(in the rows, 128 means zero)
These are runs of 6 systems, one row a step. Runs of the same system follow the same rule from any start.
Sufo, run 1, 8 rows:
[[130 184  78  64 112 109 130 135 139 152 123 183 160 143 138 147 145 156
  128 103]
 [100 161 106 109 100  95 181 139 113 114 125 120  81 123 117  83  97 188
  137  92]
 [ 81 108 112 105 181 141 140 116 178 132 104 139 117 138  76 101 126 142
   93  73]
 [ 52 113 104  99 119 119 155  83 107 120 116  71 167 141  91 139 150 127
  126 143]
 [ 93 104 109 112 131 123 113 121  83 141  97 151 165 126 168 127 122 173
   48 138]
 [126 159  76  75  82 128 147  93 137 111 111 193 161 127 150 140 127 141
  140 113]
 [ 85 172 102  91 108  85 149 186 134 156 118 134 100 130 124  77 106 171
  133 106]
 [114 131 110 112 178 121 164  82 152 114 113 124 104 154  85 112 138 178
  113  67]]
kod, run 2 (8 x 20):
[[ 89 147 108  71 143  81 148 160 144 173 155 133 125 136 111 134 115 164
   98  74]
 [158 177  96 119 126 135 147 126  57 122 143 115 131 135 100 158 139 198
  107 111]
 [ 91 134  89 116  88 179 152 134 104  88 104 159 128  88  88 100  92 147
  114 105]
 [ 68 149  90  98 158 143 117 144 143 148  81 117 153 156  69  98 164 137
  118 127]
 [ 99 145  96 102 103  89 158  67  97 110  93 110 150 161 155 118 157 173
  136 148]
 [102 125 102  83 125  95 152 116 152 134 117 187 120 123 163 110  96 172
   89  76]
 [129 184 100  81 143 104 147 160 119 163 164 118 127 144  80 154 138 169
  123  84]
 [127 155  98 138 101 154 153 131  45  96 119 114 118 111 103 118 113 193
  107 126]]
kod, run 3:
[[123 170 118 103 129  53 147 113 127 149 114  98 119 178 158 109 160 172
  159 141]
 [143 123 127 127 128  95 171 100 116 107 139 150  82 119 161 114  87 196
   99  76]
 [115 135 114 101 153 148 147 154 132 142 173 124 122 111  53 157 108 138
  101  63]
 [113 144 102 132 115 171 120 137  48 120 122  92 165 119  80 152 147 149
  104 157]
 [ 98 127  85 116  94 176 122 101 133  90  64 181 160 117 134  97 131 122
  128 146]
 [ 73 152 106  81 134  80 125 146 180 166  94 131 139 162 137  88 152 124
  149 133]
 [151 155 124 120 140  61 157  95 105 133 127 112 106 167 172 122 143 201
  128 117]
 [132 121 123 113 119 123 173 119 126 109 165 156  94  97 119 135  74 166
  102  56]]
barev, run 4:
[[121 158 108  89 160  87 117 109 179 161  98 143 148 184 145 122 179 137
  145 129]
 [125  96 147 122  93  75 175  74 115 107 165 111 110 118 180 146  95 143
  131 112]
 [165 132 120 135 184 164 130 136 123 126 141 155 107 122  84 141 117 173
   78  65]
 [123 177 113 108  76 135 138 181 105 137 170 102 138 108  83 153 124  99
  176 140]
 [111 108 130 172 130 162 103 130  67 110  76  99 139 126 135  95 139 147
   99 187]
 [ 89 123  97  89 126 145 119  98 197 123  85 176 164 136 123 114 145  88
  146 124]
 [101 115 146 107 130  41 138 132 125 171 146 107 122 147 194 128 120 154
  105 131]
 [194 143 116 137 143 140 160  64 121  86 136 156 107 138 128 150 130 174
  131  83]]
dalo, run 5:
[[ 64 133 115 136 122 126 147 120 125 106  73  79 114 145  97  60 142 136
  158 155]
 [ 95  96 109 105 151 121 138  43 167 110  85 147 158 157 145 122 154 129
  116 120]
 [ 83 123 114  63  99  74 147 121 147 164 163 137 163 126 156 166 118 117
  118 109]
 [147 154 119 112 137  88 136 148  69 158 153 124 125 138 154 152 124 202
   80 112]
 [142 175  88 124  88 164 158 142  79  91 121 150 111 104  94 114 106 175
  133 107]
 [ 67 135 110 132 153 145 141 145 142 119  80 101 102 137  66  58 130 145
  130 118]
 [ 91 124 103 107 137 125 136  54 147 111  83 109 167 168 119 125 179 119
  150 150]
 [ 69  80 123  83 107  91 143  91 137 140 138 142 165 118 171 151 108 120
   88 117]]
zus, run 6 (8 x 20):
[[168 109 148 167 106 153 150  67 133  67 137 113 111 117 125 136 124  95
  181 139]
 [104 109 129 111 154 155  88 193 159 173 138 161 150 104 103 139 114  93
   85 109]
 [158 172 118 119 129  97 139  98  86 135 146  78 148 169 123 171 176 155
  155 149]
 [161  84 157 172 107 162 102 126 132 101 117 171 118  90 183 117  94  95
  119 152]
 [140 177 106  94 171 125 113 163 182 165 127 149 126 159  83 128 157 128
  144  92]
 [138 121 167 162 103  90 138 138  80 130 167  56 106 123 152 138 120 124
  151 168]
 [166  94 131 151 172 191 115  98 151  99 119 179 126 114 109 140 120 127
   90  89]
 [105 164 114  84  98 107 122 161 153 163 159 107 161 135 100 161 150  76
  178 143]]
zus, run 7:
[[107  89 151 109 108 128 120 147 157 151 184 127 154  95 129 178 103  56
  128 124]
 [177 163 105 109 141 133 116 130  77 150 153 145 160 138 128 191 149 172
   89 116]
 [175 154 125 155  72 159 116 131 118  92 117 150 128 111 152 122 127  94
  188 176]
 [139 139 138 150 183 146  80 203 155 168 102 142 108 139 112  87 137 128
  108 132]
 [145 126 160 150 156  92 143  94 142 127 150  53 106 164 113 138 160 114
  178 140]
 [143  58 166 145 144 143 114 118 142 130 167 147 131  94 153 166  91  93
   82 107]
 [160 177  93  79 125 132 133 126 135 144 167 155 164 137  96 193 152 126
  142  97]
 [160 149 135 157  75 138 107 175  64 127 140 122 131 103 162 136 113 125
  140 183]]
bizi, run 8:
[[109 181  93  78 141  95 164 139 139 148 142 119 114 152  80 126 138 172
  138  77]
 [105 137 111 127 102 116 185  96  68  90 132  93 104 121 113 114 106 193
  118 110]
 [ 92 115  88 109 138 187 141 105 105 103 109 141 156 111  68 137 124 152
   78  94]
 [ 65 156  81  82  91 125 129 135  89 142 105 115 184 135 114 133 151 140
  118 157]
 [107 142  92 107 133 111 130 115 115 128  69 169 133 148 166  84 133 194
   89 125]
 [ 93 160  85  69 111 107 168 123 169 127 124 168 119 128 110 108 111 148
  140  73]
 [ 85 151 115 110 138  90 171 140  96 138 139  76  98 140  88 109 121 189
  115  98]
 [125 131  93 120 124 157 170  62  82  76 118 125 136 125  93 143 129 179
  107  97]]
bizi, run 9, 8 rows:
[[133  85 160 165 190 170 102 160 155 138 135 126 104 111  87 120 112 110
   89 102]
 [149 152 128 124  99 126 126 108 118 126 152  87 163 142 118 175 168  80
  190 170]
 [132  70 164 173 139 130  99 135 111 128 105 139 117 111 193 101 105 133
   79 159]
 [170 153 118 104 143 147 103 133 193 144 145 178 149 136 114 162 150  78
  161 109]
 [118 127 167 152 101  72 131 176 110 150 148  76  90 123 167 101 108 124
  154 165]
 [199 114 144 169 185 169 122  87 156  96 122 150 100 138 113 132 140 135
  128 101]
 [ 94 103 146 120  79 128 134 144 137 129 171  96 146  93 116 157 106  53
  161 148]
 [163 115 153 169 190 135  81 142 101 156 113 106 133 155 143 133 162 150
   88 159]]
dalo, run 10, 8 rows:
[[189 103 146 167 184 176  97 123 110 124 140 147 129 121 121 161 130 141
   75 111]
 [128 154 121 131  75 169 108 188 127 128 141 133 142  95  99 133 119  66
  172 161]
 [133  93 168 186 173 125  93 143 130 137  90 102 100 142 159  80 138 132
  111 168]
 [176 130 127 129 101 146 125  85 176  95 127 177 138 126 157 147 135  77
  183 133]
 [112  87 179 138 147  87 126 167 162 165 176  98  95 114 140 128  95 100
  119 112]
 [217 156 133 149 157 147 107 115 107 131 156 130 140 146 124 186 164 134
  135 130]
 [117  99 148 160  85 170 128 169 101 106 154 115 114  68 108 126  77  89
  128 139]
 [157 136 137 160 190 160  73 166 158 151  88 143 122 152 116  98 162 119
  122 148]]
barev, run 11 (8 x 20):
[[134 115 145 152  80 115 174  99  78  84 161  87  98 101 138 134  92 141
  149 134]
 [121 118 115 141 186 194 108 149 134 127 107 140 129 122  58 117 133 140
   81  99]
 [100 160 114  91  80 105 120 159 129 158 148 103 170 132 124 154 150  80
  176 167]
 [132  88 137 163 133 131 117  88  84 106  84 132 135 131 190 108 128 163
   84 165]
 [120 139  98  83 134 133 138 116 203 127 119 199 130 125 117 119 118 115
  138  74]
 [120 149 150 124 121  55 148 166  96 165 166  74  95 138 147 126 116 164
  131 131]
 [173 131 117 160 142 185 147  66 103  66 115 123 121 128  87 138 143 148
  140 115]
 [ 62 105 124 103 118 150 118 184 145 156 148 123 150  92  83 135 102  81
  106 119]]
Sufo, run 12, 8 rows:
[[124 154 111 133 173 125 142 109  85 128 114  71 123 166  76 126 169 188
  114 123]
 [ 84  59 133 141 115 144 142  73 130  87  92 142 133 105 158 101  96 125
   94 132]
 [ 99 149  97  72 120 117  97 146 154 174 119 155 191 146 137 155 160  99
  124 145]
 [144 171 110 119  96  82 165 123  66 119 138 114 107 135 158 127 120 201
  130 125]
 [118 107 121 115 145 145 141 129 184 116 118 193  99 105 122  96  85 135
  104  67]
 [ 76 158 104  92 128 124 144 132 146 140 135  77 149 149  54 135 160 104
  167 125]
 [102  96 134 153 156 121 133 115  65 125 104  90 120 133 139 108 125 190
   64 138]
 [119  99 103 101 113 157 124  67 163 102 103 193 176 119 153 149 128 102
  114 119]]

Which system made each of these runs?
run 13 (2 x 20):
[[ 74 136 123  98 142  57 137 116 144 162 106  85 133 175 145 102 157 148
  137 144]
 [161 129 123 116 134  84 160  71 113 116 138 151 115 143 180 147 119 193
  103  93]]
 => kod
run 14 (2 x 20):
[[ 51 108  93 104 126 162 127  99 134 114  84 113 176 132  82 116 151 107
  118 145]
 [ 88 134 100 110 119 105 116 115  81 141  79 122 167 151 168 114 153 172
   92 168]]
 => Sufo
run 15 (2 x 20):
[[105 120 158 123 109  78 123 198 152 171 159 128  97 108 166 108  86 109
  132 128]
 [206 163 142 160 179 134 129 123 135 122 143 115  85 157 101 133 155 156
  154 106]]
 => bizi
run 16:
[[134 132 139 156 121  90 145 129  65 121 116  99  92 135 173  94 114 198
  106 144]
 [144 126 100 116 136 188 142  97 166  88 122 187 129 107  85 136 114 121
  126  73]]
 => bizi
run 17 (2 x 20):
[[101 118 142 124 154  96 120  98 158 147 121  69 151 171 120 136 180  92
  164 162]
 [147  90 151 139 113  86 132  79 109 123 133 141 133 128 224 142 115 144
  103 145]]
 => kod
run 18:
[[162 172 103 139  73 132 134 116  85  94  95 154 128 129 172 107 132 158
  161 165]
 [ 83 104 123 128 145 157 124 156 184 121  89 165 102 109 105  64  97 116
  111 101]]
 => bizi
run 19, 2 rows:
[[ 75  71 141 117 132  91 149 102 148 130 118 141 116 118 174 102  89 147
   80 103]
 [104 142  93  62 129 120 134 113 148 155 155 146 181 136 102 187 146 115
  116  97]]
 => Sufo
run 20 (2 x 20):
[[100 166 103  71 118  79 142 109 136 157 142 100 168 166 122 163 170 126
  157 135]
 [135 111 133 138 126  94 147 114  86 120 122 143 102 122 190 111  95 199
   75 113]]
 => bizi
run 21:
[[187 170 122 150 109 144  86 171 102 137 108 168 134 130 175 121 140 133
  139 171]
 [131 136 135 147 116 142 117 164 189 117  96 165  89 116 138  63 108  96
  172 134]]
 => bizi
run 22 (2 x 20):
[[138 131 131 116  77 115 122 110 168 119 133 151 151 125 173 142 134  63
  193 163]
 [164 163 151 134 144  78 111 198 115 182 162 112  98 141 154 129 124 154
  125 133]]
 => Sufo
run 23:
[[110 140  94  84  97 119 111 147 134 148 104 205 163 118 182 126 116 140
   96 129]
 [123 170 124 114 102  59 150 161 119 147 125 125  87 142 172  85 114 179
  149 127]]
 => dalo
run 24 (2 x 20):
[[187 111 161 146 141 129  91 153 173 150 153 180 118 115 179 149 112  91
  124 124]
 [189 148 169 161 115 111 118 175 131 142 179 109  91 117 143 141 115 100
  172 141]]
 => dalo
run 25 (2 x 20):
[[ 71 133 126 104 107 126 110 213 126 177 150 109 146 105 100 129 113  93
  123 143]
 [166 140 132 163 150 125  99 116  81 127  85 121 132 160 172 111 163 173
  109 176]]
 => dalo
run 26 (2 x 20):
[[157 107 133 157  97 191  98 125 135  96 114 171 150  94 145 137 120  69
  143 164]
 [112 121 145 133 142 110  84 193 174 172 100 160 116 129 170  80 119 108
  120 150]]
 => barev
run 27:
[[136 150 130 138  86 149 103 162 143 128 126 121 145 120 122 127 143  58
  195 184]
 [137 110 161 175 148 113  97 140 149 130  83 122  98 146 179  66 137 120
  144 175]]
 => kod
run 28:
[[122 140  85 123 110 183 100 115 106 107  65 178 175 127 135 114 148 134
  111 160]
 [ 62 138 103  88 110 101 116 159 175 157  81 160 142 137 151  76 128 117
  136 141]]
 => bizi
run 29 (2 x 20):
[[157 159 138 129 158 102  82 193 105 190 142 118 138 151 146 145 155 145
  106 151]
 [191 156 126 157  84 148 154 104 108  72 134 143  97 111 140 124 114 137
  179 131]]
 => kod
run 30 (2 x 20):
[[186 181 118 140 152 155  80 186 108 159 129 141 141 142 112 147 161 135
  128 150]
 [125 113 147 179  76 152 133 135  93  85 111 103 104  97 143  89 101 111
  158 176]]
 => dalo
